Each path below is one point turned by a fixed rotation once a step. After each direction that follows a path, write how fast that rotation turns it, in degrees a step (0 if it stays still).
Each turn is a multiple of 5 degrees from 10 to 175, or 0.
Each row of a path follows its step; steps can be skipped.

step 1: [ 2.23  1.40 -1.79 -0.22  2.16  1.53 -6.38  1.26  0.13 -0.37  1.11  2.53
  3.96  3.69  4.44 -0.65 -2.48 -0.41  1.01 -2.25  2.34  1.43  4.15  6.03
 -1.01 -3.75 -0.91  3.37 -3.36 -3.26 -3.27  0.89  0.83 -0.51 -1.90 -2.87
  4.38  1.35  1.19  0.82  1.06  2.66 -1.05 -1.56  2.84  0.56  2.67  1.99
  1.19  0.38  0.17  2.52 -0.12  3.23 -2.90  0.07 -0.62  0.97  2.67 -3.03
 -1.00 -4.83 -2.06 -0.97]
step 2: [ 1.34 -1.82 -0.35  1.03  2.87  0.53  0.50 -1.37 -0.86 -5.31  1.36  1.79
  0.03 -0.61  4.62  2.34  1.60  0.10  2.61 -0.59  0.78 -1.09  2.90 -2.38
  0.29  0.07  6.12 -1.01 -2.48 -2.25 -3.81 -3.75 -1.05  3.10 -1.33 -1.27
  4.06 -3.24 -0.84  0.78 -0.79  4.46 -1.02 -2.57  0.69  3.05 -1.41 -0.81
  3.53  2.46  3.50  0.91 -2.19  0.21 -1.28  3.69 -0.17  6.76  0.84 -3.67
 -1.01 -2.92 -0.43 -2.62]
step 7: [ 1.18 -2.68 -1.20 -1.57  3.56 -1.31  4.02  2.10  0.04 -2.65 -1.41  1.69
 -3.08  2.85 -4.50  4.05 -2.27 -4.08  2.13  1.37 -0.35  2.86 -0.02  2.07
  2.10  1.42 -1.83 -2.19 -3.55 -4.62  0.14 -2.86  3.06 -1.28  1.97  1.22
  0.42 -1.11  0.89 -0.01 -1.29  0.12 -4.49 -1.27 -1.50  3.68 -0.77 -1.89
 -0.17  0.87 -2.90 -1.00  1.26  4.32 -7.61 -0.87 -0.27  1.93 -2.18 -1.51
 -0.23 -2.92  2.70 -1.82]
step 10: [ 3.35 -1.89  1.05  1.65 -0.74  0.61 -3.36  2.90 -3.45 -3.19  0.04  4.62
 -4.22  2.44 -1.28  4.98 -0.34 -0.71  2.63 -1.02  1.23 -0.46  0.67 -2.90
 -5.07 -1.82 -1.26  0.93 -4.19  1.41 -1.00  2.25  0.32  0.56  1.17  4.06
  1.13 -2.91 -4.17  1.79  3.45  0.26 -0.12 -2.64 -2.58 -2.52  0.26 -0.43
  1.92 -1.44  5.03  0.00  2.45  4.21  0.50  2.99  0.16  3.90 -1.82 -1.40
  0.87 -0.79  3.97  0.85]
step 16: [ 5.73  2.35 -3.95  1.48  2.60  0.12 -4.57 -0.27  1.04  1.96 -3.39  0.87
 -0.81  4.61 -2.93  1.36 -0.66 -1.51 -0.01  0.13  1.86 -2.79  3.51 -1.37
  1.46  0.80  2.07 -0.55 -1.44 -4.03 -1.56  1.37  2.44  3.06 -0.87 -1.27
  1.39  3.87  4.65  3.70 -1.13  1.15 -5.80  3.83 -1.96 -2.23  1.65  1.06
  0.82  0.98  3.90  1.80  0.87  0.74  1.96 -1.66  1.13 -0.01  2.19 -3.09
 -2.50  2.15  0.36 -3.52]
step 22: [ 2.14 -2.38  5.52 -0.73  4.59  0.59  3.80  0.61 -4.93  3.35 -4.95  4.23
 -3.21 -2.14 -2.14  1.98  0.26 -1.19 -0.09 -0.35  0.15  0.40  3.87  2.10
  0.86  2.17 -1.38 -1.27 -0.62 -5.99 -2.12 -0.23 -1.35  0.58  1.05 -2.10
 -2.45 -2.72 -0.72 -2.01  1.06 -1.42 -1.22  0.15  1.51  0.77 -4.50 -0.25
  0.35 -2.22  0.44  0.56  4.82  4.79  1.92  0.75  0.68  3.04  3.52 -2.08
  2.21  1.52 -0.27 -0.78]
step 26: [ 2.16  1.92 -1.66 -0.52 -2.68  4.68 -1.18  4.69 -2.64  0.42  1.34  2.20
 -0.40  0.57  0.73  3.66 -0.13  2.17  4.68  1.09  0.94  4.66 -1.94 -0.80
 -4.07  0.17 -0.14 -0.75 -2.16 -6.04 -2.61 -1.35  4.30 -1.12  0.29  2.60
  2.02  0.47  0.38 -0.76  1.77 -2.47  1.10  2.90 -1.31 -4.05  3.99 -0.42
  0.70  0.39  2.68  1.65  3.14  6.22 -0.94  0.03 -0.96 -0.05 -2.16 -1.03
 -1.26 -0.93  3.54 -3.81]
step 29: [-1.87 -0.14 -0.39 -0.90  1.18 -0.52 -4.99  0.94  0.28 -1.69 -1.38  1.16
 -1.10 -0.81  6.43  0.81 -0.06  1.23  4.91 -4.77 -0.09  0.34  1.04  0.61
  1.40 -1.67  0.43 -1.00  0.96 -1.02 -2.15 -3.71 -2.94 -0.94  1.27  2.32
 -1.55 -2.19 -2.10  0.86 -1.72  1.28  1.84  0.66  2.75 -5.91  1.74 -0.67
 -0.08  1.93  7.92 -0.51 -1.13  1.16  0.08 -1.56  5.00  4.70  1.65 -3.55
 -2.68 -2.99  0.16  1.62]
Directions:
[ 0.65 -0.02  0.17  0.28  0.67 -0.11 -0.13 -0.34  1.04  1.12 -0.12  0.71
  0.04  0.41 -0.71  0.01  0.26 -0.15 -0.55  0.19 -0.41 -0.61  0.93  1.40
  0.30  0.12  0.29  0.33 -0.81 -0.47  0.01  1.02 -0.20 -0.91 -0.71  0.39
 -0.41  0.56 -1.14  0.70  0.61  0.09  0.09 -0.28 -1.04 -0.48 -0.79 -1.26
  0.82  0.85 -0.15  0.15  0.20 -0.54 -0.35 -0.12 -0.22 -0.50 -0.21  1.42
  0.39 -0.61  0.23  1.08]  120
[-0.03  0.84  0.92  1.00 -0.22 -0.52  0.07  0.06  0.18  0.50  0.76 -1.20
 -0.64 -0.41  0.58  0.61  0.57 -0.63 -0.42 -0.30  0.08 -0.67  0.02 -0.28
  0.33 -0.71  0.49 -0.18 -1.06  0.70 -0.39 -0.51  0.72 -0.87  0.15  0.33
 -0.20  0.26  0.85 -0.02  0.66  0.17 -0.51  0.89  0.61 -0.35 -1.39 -0.36
 -0.74  0.08  1.67  0.12 -0.43  0.30 -0.17 -0.29  0.33 -0.05  0.54  0.84
 -0.51  0.48  0.99 -0.94]  135
[-0.21 -0.09 -0.16  0.14 -0.46  0.02  0.97  1.15 -0.79 -0.61  1.29  0.25
 -1.02 -0.79 -1.67 -0.44 -0.90  0.22 -0.07 -0.22  0.00 -0.60 -0.77 -0.04
  0.46 -0.20 -0.22  0.95  0.11 -0.59  0.71  0.35  0.06  0.12  0.20  0.37
 -0.44  0.13 -0.36 -0.77  0.62 -0.78 -0.02 -1.02  0.16  0.48 -0.96  0.77
 -0.31 -0.09  0.30  0.34  1.51  0.67  0.29 -0.60  0.45  0.01 -0.31  0.43
  0.59 -0.39  0.91  0.53]  25
[-0.27  0.00  0.89  0.74 -0.38  0.27 -0.46  0.00 -0.33  1.04 -0.39 -0.45
  0.14  1.04 -0.05 -0.18 -0.83 -0.16  0.59 -0.37 -0.27 -0.02  0.35  0.21
 -0.13 -0.22  0.75 -0.23  0.04 -0.38  0.24 -0.55 -0.18  0.41 -0.11  0.40
  0.61  1.80  0.96 -1.56 -0.17  0.27 -0.53  0.25  0.07  0.80 -0.01  0.02
  1.36 -0.69 -0.43 -0.78  0.73  0.78  0.40  0.75 -0.46  1.30 -0.58  0.98
 -0.54 -0.08 -0.08  0.63]  70
[ 0.35  0.76 -0.25 -0.20 -0.18  0.12  1.21  0.25 -0.75  0.38  0.25  0.34
 -0.39  0.12 -0.33  0.14  0.24  0.11 -0.82 -0.02 -0.21  0.74 -1.11  1.10
  0.80 -0.58 -0.49  0.39  0.04  0.39 -0.48  0.37  0.41  0.44 -0.63 -0.22
  0.35  0.12 -0.70  0.15  0.01  0.37  0.67 -0.19 -0.41  0.16 -0.75  0.35
  1.23  0.61  0.30 -1.63 -0.09  0.29 -0.09  0.33 -0.06  0.53  0.92 -0.14
 -1.28  0.26 -1.60 -1.41]  20
[-0.78 -0.11 -0.20  0.35  0.03  0.05  0.45  0.42 -0.23 -0.34 -0.20  0.14
  0.38  0.74 -0.24 -0.79 -0.20 -0.74  0.19  1.33  0.55  0.03 -0.54 -0.72
  0.16  0.99  0.96  0.02 -0.18 -0.86  0.42  0.10 -0.43  0.54  0.25  1.62
 -0.10  0.03  1.03  0.74  0.09 -0.10  0.15 -0.31 -0.86  0.38 -0.71  0.28
 -0.02  0.69  0.54  1.49 -0.73 -0.19 -1.12  0.52  0.19 -0.24 -0.56  0.64
 -0.89  0.58 -1.28 -0.51]  155
[ 0.61 -0.26 -0.63 -0.74  0.17 -0.21 -0.29  0.04  1.65 -0.66 -0.59 -0.50
  0.33 -0.73  0.44 -0.26  0.02 -0.29  0.26  0.79 -0.71 -0.05  0.07  0.92
  0.82 -0.26  1.02 -0.30  0.24 -0.42 -0.03  0.72  0.38  1.56 -0.35 -0.41
  0.78  0.47  0.70  0.74 -0.29  0.36 -0.13 -0.76  1.80  0.19 -0.48  1.00
 -0.49  0.94  0.78 -0.43  0.55 -0.41  0.51 -0.09  0.10  0.52 -0.16  0.56
  0.04 -0.12  0.30  0.18]  25
